(in the rows, 128 means zero)
Turns in one plane each, and the order they were made in; the first pair answered
nanug (before |-> after):
[168 163 102 124 114 136  92 110  78 135 168 122  93 146 124  95 122 123
 165 124  75 145 111 140 135  78] |-> [186 148 113 134  95 157 125 127 100 138 161 103 103 141 131  97 148 113
 141 129  50 154 117 147 126  89]
[152 151 174  95 125  97 149 107 121 120 172  96 139 132 106 122 109  96
 179 116 146 135 105 126 127 100] |-> [150 162 153 117 119  99 136 127  88 103 181  97 123 131 106 122  95  93
 178 126 134 143  98 129 136 120]
[149 101 160 104 129 154 160 132 230 138 108  90 146 118 139 116 129 121
 133 117 151 153 103 148 131 116] |-> [116 132 138  86 159 114  97 106 191 131 123 124 130 126 123 115  81 138
 174 109 189 134  95 137 148  97]
Vaku (before |-> after):
[157 131 133 145 101 125 149 153  93 111 141 119 122 132 117 112 113 109
 128 142  89 140 126 160 131 130] |-> [156 143 129 132 112 115 127 133  83 118 147 129 120 138 110 105 102 115
 148 134  97 131 123 157 136 112]
[152 128  86 117 146 176  91 139 112 146 102 170 121 103 103 160 100 133
 115 147 111 140 161  96 124 136] |-> [128 130 114  79 161 138 106 118 122 142 140 157 121 120  99 174  84 124
 163 145 171 146 142  93 126 114]
[125 151 116 167  73 125 164 217  79  76 164  87 127 147 154 136 152 106
 154 149  82 182 108 135 138 179] |-> [140 185  80 167  91 128  88 180  38 102 150 134 115 151 140 102 130 138
 173 129  53 152 115 132 156 144]
bola (before |-> after):
[155 121 141 146 131 137 107 121 105 132 112 141 124 121 101 109 126 163
 123 135  95 123 135 123 143 117] |-> [154 121 139 145 132 136 105 121 105 131 111 144 123 121  99 110 124 165
 125 135  98 121 134 123 143 117]
[ 98 120 119 115 161 115 122 141 137 109 101 130 130 136 133 148 132 140
 130 119 160 120 107 106 128 123] |-> [104 130 122 110 159 111 125 136 124 110 122 122 123 145 135 142 130 136
 154 117 158 126  98 107 137 110]
[ 94 129 117 124 150 101  86 119 116 112 113 156 124 127 120 127  93 146
 147 131 171 119 128 122 136 124] |-> [117 144 128 117 140 106 106 114  99 115 151 132 116 146 126 118  99 131
 183 130 157 138 114 132 147 102]
[126 103 149 126 124 139 154 121 153 153 121 138 140 159 114 125 144 127
 141 143 148 127 131 131 117 114] |-> [121  99 148 128 127 137 149 120 156 152 115 141 142 159 114 127 143 129
 136 145 152 124 133 129 117 118]
mosi (before |-> after):
[108 123 107 123 127 125 117 159 146  90 126 155 151  77  98 143 117 116
  95 101 158  96 124 139 131 173] |-> [140 128 112 145 101 144 149 181 130  85 154 123 143  86 111 135 132  97
 102 109 122 123 113 152 139 176]
[122  93 141 138 114 135 167 162 166 116 108 128 142 113 128 136 154 119
  74 140 133 132 135 126 118 167] |-> [120  91 149 128 116 128 174 155 174 119 115 124 146 117 126 137 156 115
  82 137 144 132 135 126 115 160]
[151 101 115 131 136 175 124 106 142 121 132 168 152 115 145 114 156  90
 134 117  95  86 110 124 134 121] |-> [152  97 123 123 136 173 134  99 146 123 142 161 155 119 147 115 161  87
 142 116 103  89 107 123 133 114]
Now pairs of rows:
Each pair is two turns apart.
[132  96 163 119 126 116 166 120 186 147  89 123 153 111 126 130 156 143
  88 124 154 117 143 127 101 131] |-> [137 118 109 174 117 134 116 155 125 127  77 144 129  97 125 117 134 153
  65 137 106 119 144 128 116 167]	bola then mosi
[121 120 175 114 118  78 167 119 141 139 141  94 132 164 115 130 143 103
 146 126 144 139  91 123 118  94] |-> [149 147 126 140 125 107  94 104 101 162 102 140 124 154 108  91 136 134
 129 111  77 111 110 122 129  82]	Vaku then Vaku
[122 131 128 125 148 102 103 130 149 135 117 157 157 129 116 118 128 146
 115 136 128 115 160 116 129 108] |-> [128 148 111 151 136 103  98 155 108 116 142 149 136 135 119 113 112 136
 126 148 111 133 145 120 142 124]	bola then nanug
[139 179 104 163 124 137 116 150  49 111 211 120 107 143 147 118  91 108
 177 123 122 136  78 135 140  91] |-> [169 177 110 166 113 161 135 146  58 126 207 110 113 144 152 105 115 107
 169 119  89 139  82 143 136  81]	bola then Vaku
[ 64 106  93 147 136 110 104 120 126 107 118 195 138 102  77 130 109 132
 109 138 132  99 134 106 146 171] |-> [ 69 100 100 166 115 116 138 155 124  89 136 164 133 103  88 140 116 113
 104 153 127 126 124 113 142 192]	Vaku then nanug
[171 167 115 129 134 111 144 132  63 122 195 108  95 163 144 134 108 101
 220 130 123 139  81 130 160 123] |-> [177 158 137 100 142 109 160 109  91 142 193 105 107 168 143 130 127 103
 229 118 133 131  84 131 152  99]	mosi then bola
[ 99 109 175  73 140 104 158  89 181 145 122 119 158 127 119 144 142 118
 148 119 184 107 127 114 116 102] |-> [ 95 113 145  86 155 111 107  83 171 153  79 160 157 110 109 135 131 145
 122 112 166  83 145 108 116 105]	Vaku then nanug
[124 125 177  81 142 113 160  91 173 142 143 116 157 141 140 134 146 124
 166 131 164 133 123 136 117  94] |-> [110 102 139 128 139 140 129 130 182 131  68 149 162 102 140 139 150 142
  79 141 132 118 155 130 101 148]	Vaku then bola
[133 116 155 145 118 131 182 144 135 114 142  99 132 146 143 132 150 108
 114 121 125 137 122 130 121 138] |-> [103 141 138 125 146  96 128 115 105 110 153 131 120 154 130 131 109 124
 152 112 162 118 116 120 135 115]	nanug then nanug
[127 117 152 103 125 123 151 123 152 117 134 106 129 137 138 137 137 114
 147 123 145 126 125 131 117 125] |-> [111 133 110 127 135 119  93 131 112 104 117 142 115 126 129 130 107 133
 136 126 136 112 132 124 128 142]	nanug then mosi
[133  93 110 138 128  65  95 110  68 151 147 158  98 139 106 164  72  88
 156 119 169 177  94 125 167 120] |-> [132  61 123 162 104  84 146 156 100 133 130 130 107 127 118 186  98  71
 105 137 162 197 100 129 149 164]	Vaku then bola
[176 144 159 127 129 173 141  95 169 183 101 118 153 113 119 101 178 144
  99 102  92 119 146 131  99  64] |-> [145 155 128 131 153 155  78  87 145 175  76 161 145 104 106 100 145 167
  97  98 108  93 154 122 107  70]	Vaku then mosi
[ 95 134 123 134 139 142 141 140 153 106 120 115 139 125 132 119 129 157
 123 139 121 138 131 141 121 145] |-> [ 99 139 121 141 137 142 140 144 140 103 128 113 133 128 132 118 125 155
 129 142 115 144 127 142 127 144]	bola then mosi
[150 113 123 132 113 161 151 159  86 119 138 106 116 120 134 142 200  67
 111 103  71 169 118 126 116  89] |-> [ 91 102  99 110 159 129  74 128 105 121  72 177 128  94 111 153 167 107
  84  90 126 116 144 102 104  93]	mosi then mosi
[133 106 103 139 108 148 121 146 101 138 104 117 120 105 162  94 111 142
  55 159 103 109 131 129 161 145] |-> [114  95 120  97 133 125 115 108 136 155  88 135 137 105 152  99 112 154
  64 144 148  85 142 119 151 120]	nanug then bola
[166 128 145  96 123 140 113  85 127 165 144 122 131 144 124  96 141 129
 162 117 100 108 126 132 138  82] |-> [134 115 163 102 109 115 158 129 131 124 183  86 121 149 135 131 128 102
 167 143 148 141 107 132 137 120]	nanug then Vaku
[157 102 111 125  99 118 134 173 120  85 121 113  98 131 127 121 146 117
 139  95 156 158 107 120 121 133] |-> [154  89 124 109 107 117 142 160 152  97 101 115 113 125 128 122 160 122
 125  89 167 148 114 119 110 126]	nanug then bola
[146 140 129 122 131 135 123 137 108 129 134 117 132 136 128 113 138 138
 147 119 104 138 129 137 139 120] |-> [143 129 136 124 124 139 143 152 119 123 136 108 135 136 132 122 146 132
 137 124 108 145 127 138 134 132]	Vaku then Vaku
[ 46 120 141  89 137 109 159 122 120  81 164 137 102 153 158 119  94 122
 129 141 150 102  71 114 118 169] |-> [ 58 136 121 111 129 119 140 130  85  77 170 142  89 154 158 107  85 124
 133 142 124 108  69 118 129 171]	mosi then bola
[144 189  90 157 136 117 130 120 113 128 119 121 115 123 124 141 140 100
 147 120 184 119 126  89 163 139] |-> [161 185  97 168 121 130 155 133 119 126 125 105 116 125 131 141 152  89
 138 125 168 132 125  96 162 145]	bola then Vaku
[196 124 168 114 122 163 185  96 154 182 117 101 173 170 116  91 194 121
 168 130  80 111 149 136 118  91] |-> [166  99 150 123 135 164 159 105 180 179  55 135 186 142 110 104 191 142
 111 129  92  83 176 126 101 122]	bola then mosi
[143 154 105 143 142 140  98 131  89 136 130 149 109 137 147 116 121 130
 127 139  90 132 124 132 139 114] |-> [150 136 145 126 128 140 166 138 122 135 157 106 119 145 157 132 145 106
 135 145 107 156 113 138 129 115]	mosi then Vaku
[162 126 143 125 117 126 128 146 154 155 117 111 112 156 117 109 165 147
  89 110  96 137 106 137 115 118] |-> [138 135 136 102 141 101  94 120 149 158 113 140 111 157 105 110 141 160
 107  98 132 115 109 129 118 104]	bola then Vaku
[ 87 151 102 137 142 133 132 161 140  91 130 149 133 118 123 144 154 133
  93 130 116 128 164 131 117 171] |-> [106 144 120 132 134 145 160 157 160 103 135 133 142 121 128 141 175 127
  93 126 103 135 166 135 111 160]	nanug then mosi
[144 137 170 105 159 123 170 118 169 184 104 134 137 117 136 118 115 138
 129  87 119  94 120 120  96 101] |-> [115 167 131 123 173  97 112 126 111 157 117 159 112 117 126 116  66 149
 151  96 135  91 110 111 116 112]	bola then nanug
[114 159 121 100 150  95  81  91 149 121 128 148 135 127 122 122 116 125
 148 117 155 117 147 107 140 127] |-> [ 98 138 134 110 138  91 119 121 168  98 134 124 138 124 129 145 122 108
 132 131 177 134 142 107 132 157]	Vaku then nanug
[185 138  89 185 125 148  90 142  91 121 137 143 101 112 133  95 113 138
 118 131  83 149 138 122 158 166] |-> [197 137 127 116 151 128  98  68 133 166 144 150 125 130 124  80 130 148
 164 101 113 123 140 118 154  94]	nanug then Vaku
[131 120  95 155 116 149 110 141 121 134 118 150 130 119 124 107 125 146
 127 133  96 103 137 122 124 120] |-> [117 130 101 154 111 130 123 155 101 111 158 129 117 132 127 118 107 131
 158 144 121 123 119 123 133 127]	Vaku then nanug
[172 187  95 124 147 124 102  93  97 196 168 143 124 148 142  92 122 135
 169 107 103  97  95 115 160  88] |-> [155 177 123 124 130 106 160 125 103 164 216  94 118 161 155 121 121 102
 186 126 141 134  73 121 158 112]	nanug then Vaku
[126  86 149  45 139 125 119 147 129 177 125 165 172 124 140 155 192 135
 105 107 109  93 147 137 118 115] |-> [ 95 119 108  67 148  97  61 160  63 145 143 188 142 127 132 155 138 144
 131 116 122  93 134 131 141 129]	bola then nanug
[107 147 141  76 121  84 126 142 108 122 159 118 154 136  76 129 145 139
 100 115 196 120 118 143 119 143] |-> [105 156 115 101 119  88  96 156  83 113 148 135 145 129  74 126 131 147
  86 120 177 117 121 140 125 157]	mosi then Vaku
[114 135 118 158 143 118 114 125 125 155 127 117 184 132 142 113  84 161
 107  93 169 105 149 136 147 128] |-> [144 127 128 170 123 144 147 137 133 164 131  94 188 135 151 104 111 149
  96  97 132 119 149 144 143 128]	mosi then nanug
[156 145 106 162 152  94 104 185 114 159 118 118 148 145 136 101 127 131
 134 134 121 114 111  81 110 117] |-> [163 132 133 142 149  95 139 176 145 169 123 101 161 150 139 106 144 124
 139 130 134 118 110  84 101 107]	nanug then mosi
[100 147  92 186 117 101 117 171  79  97 121 115  95 114 151 136  62 170
  64 117 131 144 141 126 165 189] |-> [ 79 143 122 154 125  70 143 161  93  87 155  96  98 127 151 154  51 157
  98 118 185 153 124 123 164 178]	Vaku then Vaku
[144 140 154 122 147 108 195 158 153  86 200  69 159 152 131 135 129  97
 157 137 128 150 126 132  99 137] |-> [159 133 167  95 159 116 191 120 184 119 178  81 178 150 127 121 150 110
 153 117 123 129 141 132  92 103]	Vaku then mosi
[125 136  98 118 153 135 101  91 120 140 119 164 130 124 127 127 101 144
 121 113 146 110 144 114 153 114] |-> [154 139 130 111 129 144 162  98 124 142 169 114 128 144 140 125 125 114
 151 116 135 142 125 126 157  97]	mosi then mosi
[131 111 179 129 141 147 124  88 142 150 165 130 159 120  95 121  94 141
 152 106 162 117 132 144 117 146] |-> [139 108 145 172 129 170 101 118 119 143 136 144 151 104  96 115  94 148
 109 115 120 115 143 147 118 178]	mosi then nanug
[119 117 162 125 146 118 123 131 153 170 110 149 128 143 174  81 191 106
 125 127 180 102 121 113 100 134] |-> [121 112 155 140 140 125 125 144 155 163  99 150 127 138 177  82 195 104
 106 132 167 102 125 114  97 146]	bola then Vaku
[ 98 107 130  98 118 118 113 140 167 128 113 108 135 111 100 152 111 118
 123 115 120 117 118 114  78 174] |-> [ 99 116 116 107 120 121  93 142 155 127 104 121 131 107  98 147 106 125
 119 114 109 112 122 113  84 175]	nanug then Vaku
[125 141 126 142 127 128 133 163  93 105 153 122 114 125 137 151 110 104
 141 164 137 145 129 128 157 161] |-> [127 131 127 149 121 139 143 171 103 104 140 121 119 116 141 150 121 105
 125 165 127 146 133 129 153 169]	bola then bola
[ 88 107 156 110 127 122 132 119 158 153 117 171 145  99 111 159 136 146
 123 126 148 134 153 121 120 128] |-> [ 72 112 144 129 120 114 123 144 134 127 129 167 132  95 111 170 119 140
 123 139 154 146 144 118 126 151]	nanug then Vaku
[143 131 177 115 119 113 157  95 158 159 153 109 158  84 157 100 140 113
 147 119 154 156 118 166  96 124] |-> [148 153 165 122 119 109 141  93 124 154 176 108 143  94 155  91 124 111
 171 117 146 163 108 169 110 117]	nanug then bola
[ 53 152  96 146 113 105 120 138 112 112 135 148 101 136 110 132  90 124
  97 148 168 136 116 116 134 144] |-> [ 81 149 112 158  89 123 165 158 112 109 161 110 100 144 124 128 112 102
 100 156 144 163 107 131 133 146]	Vaku then mosi
[ 99 117 156 142 123 163  85 148 154 113  73 161 159 102 161 121 162 149
  71 171 147 118 101 169 125 159] |-> [132 129 156 161  99 184 104 163 132 114  95 137 150 110 171 109 177 135
  79 175 106 138  94 179 134 156]	nanug then mosi
[ 95 158 100 132 146  95  93 116  91 116 127 142 113 112 111 145  88 153
 157 127 159  98 123 122 151 134] |-> [116 168 108 128 137  99 108 109  80 122 156 123 109 128 113 136  96 145
 183 124 145 109 114 129 160 114]	bola then mosi
[ 78 116 140 142 136 123 123 159 113 141 130 108 126 134 113 125 112 117
  67 143 135 124 151  99 171 146] |-> [ 94 114 138 149 131 139 124 158 111 149 122 106 129 135 116 117 123 117
  59 141 111 125 153 100 169 142]	Vaku then nanug
[157 130 163  65 158 111  98  86 131 126 157 127 133 122 172 135 133  97
 141 145 152 135 126 116 108 150] |-> [183 118 156  97 135 146 114 113 136 129 138 117 137 112 180 131 160  91
 102 153 104 144 136 120 102 170]	bola then Vaku
[169 137 145 143 106 131 132 169 108 115 115 155 108 157 155 135 145 122
 118 127 155  90 113 118 106 136] |-> [165 137 153 137 107 126 142 165 113 115 123 147 110 159 158 137 148 118
 125 128 164  95 110 117 106 129]	bola then mosi
[170 143 153 114 114 163 157 162 155 119  78 122 134 101 119 132 142 123
  99 118  69 122 168 151 119 114] |-> [124 145 137  95 147 128 105 139 154 113  55 163 133  93 104 139 109 146
 104 111 118  92 175 137 116 112]	bola then nanug
[ 93 127 123 129 150 111  97 138 121 123 118 158 127 121 121 144 109 140
 134 128 174 121 121 118 127 131] |-> [103 132 115 157 133 121 107 166  98 108 130 144 117 122 129 144 108 132
 129 141 153 139 114 125 132 152]	nanug then bola
[134 145 130 102 130 101 109  91 140 132 115 128  96 166 110 100 138 132
 133 136 183 124 148 108 107 125] |-> [124 151 123 113 125  96 110 105 123 116 130 119  87 169 112 105 127 127
 139 145 187 132 138 107 114 137]	mosi then Vaku
[168 127 129 146 102 137  83 127 128 151 138 142 144 100 131 112 150 139
 122 110  96 140 178 117 119 126] |-> [145 108 167 126  96 118 137 141 160 133 166 108 149 108 139 140 155 118
 133 123 145 161 166 118 106 136]	Vaku then Vaku
[105  80 138 158 117 138 140 144 138 107 115 109 121  95 142 119 171 151
  50 154  82 155 194 105 125 198] |-> [ 83  89 189  66 158  83 146  63 168 132 160 108 136 128 130 122 159 153
 139 129 170 137 177  96 128 122]	mosi then nanug
[167 145 127 119 114 101  99 102 107 122 130 147 131 178 123 117 146 140
 157 131 122 114 142 117 133  68] |-> [137 132 148 112 112  80 134 121 122  97 151 122 131 180 129 143 138 123
 164 144 169 131 129 116 128  89]	Vaku then nanug
[146 108 106 124 124 121 101 173  86 134 131 184 126 129 128 117 127 130
 118 121  88 107 130 173 144 124] |-> [152  90 133  92 131 124 124 144 130 158 119 179 146 130 127 117 152 131
 117 107 101  97 138 174 131 101]	nanug then nanug
[131 112 139 146 129 105 123  99 165 106 124 143 108 144 120 124 130 146
 119 158 121 118 142 104 119 133] |-> [142 120 131 162 117 114 128 114 146 101 138 134  98 149 126 121 129 141
 124 162 103 131 135 107 126 140]	nanug then mosi
